The same turns and mirrors carry the whole set onto itself, and each row onto the other rows of its family. Which rows share a family with each named row? Give them in list order.
These 36 rows form 6 families of 6 rows each.
vufe: [ -2.3 -10.9 -18.1  13.6  -0.4  -6.5  23.2  22.3  10.2]
leg: [-10.4  -0.2  -1.8  -9.2 -24.0 -15.7 -13.6  33.7 -10.8]
zab: [ -6.1 -15.3 -21.6   8.7   1.6  -4.4  17.4  28.0   5.3]
bap: [ -7.6 -15.3 -17.5   9.5   6.0 -18.9   7.7  30.4  13.5]
Poga: [ -2.6  12.9 -11.7  -6.5 -30.5 -14.6 -15.0  14.0   2.0]
Zezu: [  8.2   4.7  -3.2 -11.2 -26.5  -3.6 -14.4  24.4 -15.3]
vido: [-20.7 -22.5   1.3  -3.8  -1.2 -38.0 -15.1 -15.0   0.6]
nim: [ -2.7  14.4  -6.3   1.2 -31.0 -14.2 -12.7  17.1  -7.6]
Nom: [ -9.3  -2.1  19.7 -14.5 -11.3   6.7 -26.5 -22.7 -13.7]
Vof: [ -1.9  -1.9  -2.6  -1.4   7.1  31.8 -10.3  23.9 -19.7]
masi: [-12.2  -9.0   6.4  -7.3  -7.9 -27.7 -11.3 -24.9  16.0]
Notid: [-16.7 -30.5   0.3   9.3  22.9  14.2   3.4 -19.6 -11.4]
puga: [ -0.1  -4.5 -11.9   3.7   0.6  -7.8  12.3  20.2  28.7]
Gako: [  3.1  12.3  -1.2 -13.8 -27.9  -3.3 -10.5  21.7   2.8]
Pilas: [-15.0 -14.2  -0.8   0.8 -16.4 -34.4  -0.2 -22.0  -0.6]
Domi: [ -5.2 -22.0  -4.9   5.3   1.1 -35.2  -9.9 -25.6   7.5]
Fubaf: [ -1.6 -12.3 -22.9   5.5  10.1  -9.5  13.7  15.9  21.4]
rugo: [-0.2  2.1 -8.4 11.7  9.4 36.4 -6.6 16.0 -3.6]
tur: [-14.7   1.7  14.0   3.6  -4.9   5.3 -25.7 -28.7 -23.2]
nago: [-24.0 -12.6  20.5  -9.0  -2.4  -2.5 -29.7 -14.2 -27.4]
beze: [-15.0 -26.7   1.2  17.9  20.3  11.7   7.2 -22.3  -6.5]
Mifo: [-13.9  -1.5  10.3  -1.0  -1.5  11.0 -31.6 -31.6 -16.7]
dadu: [-17.6 -17.1  -2.7  -5.3 -16.1 -36.1  -3.4 -15.8  -5.3]
runir: [ -0.6 -29.4  -5.0  17.1  28.6   2.4  -1.3 -15.9   5.4]
tal: [ 2.2 -3.5  7.1 -1.1  8.1 37.6 -7.0 13.4 -4.7]
Vini: [ -2.5   2.7  -4.1  17.3   8.3  33.9  -4.2  16.2 -12.8]
lakib: [-10.6 -25.6  -4.0   8.2  30.1   5.6   1.3 -24.4   8.2]
dufi: [ -2.7  -6.5  15.8 -10.1 -13.2   5.8 -32.1 -15.6 -28.2]
pasim: [  7.9  -8.1   3.2   2.1   5.6  33.4 -13.2  17.7 -21.1]
rel: [-10.1 -20.3   5.8   9.4  27.5  17.4  -1.3 -19.8  14.9]
Suz: [-12.5 -14.3  -7.6  -7.5  -3.5 -35.6  -6.1 -20.4  12.8]
Penu: [-18.3 -31.2   3.0  14.2  33.4   7.3  -2.9  -7.5  -1.5]
lar: [-11.5 -12.8   4.6   4.9  15.2  27.8  -9.2  23.4 -17.0]
tima: [  6.6 -17.8 -22.2  12.6   6.0 -18.0   8.9  17.0  17.3]
tupif: [ -2.2   8.0  -5.0 -15.8 -24.4 -10.0 -18.2  21.2 -14.3]
rimiv: [-14.0  -6.0  11.9 -13.8  -3.0   9.3 -28.7 -15.5 -30.7]

Same family as lakib: Vof, Fubaf, Suz, tupif, rimiv
Same family as tima: Zezu, Domi, runir, dufi, pasim
Same family as leg: masi, puga, nago, rel, lar
Same family as Poga: zab, Notid, rugo, Mifo, dadu

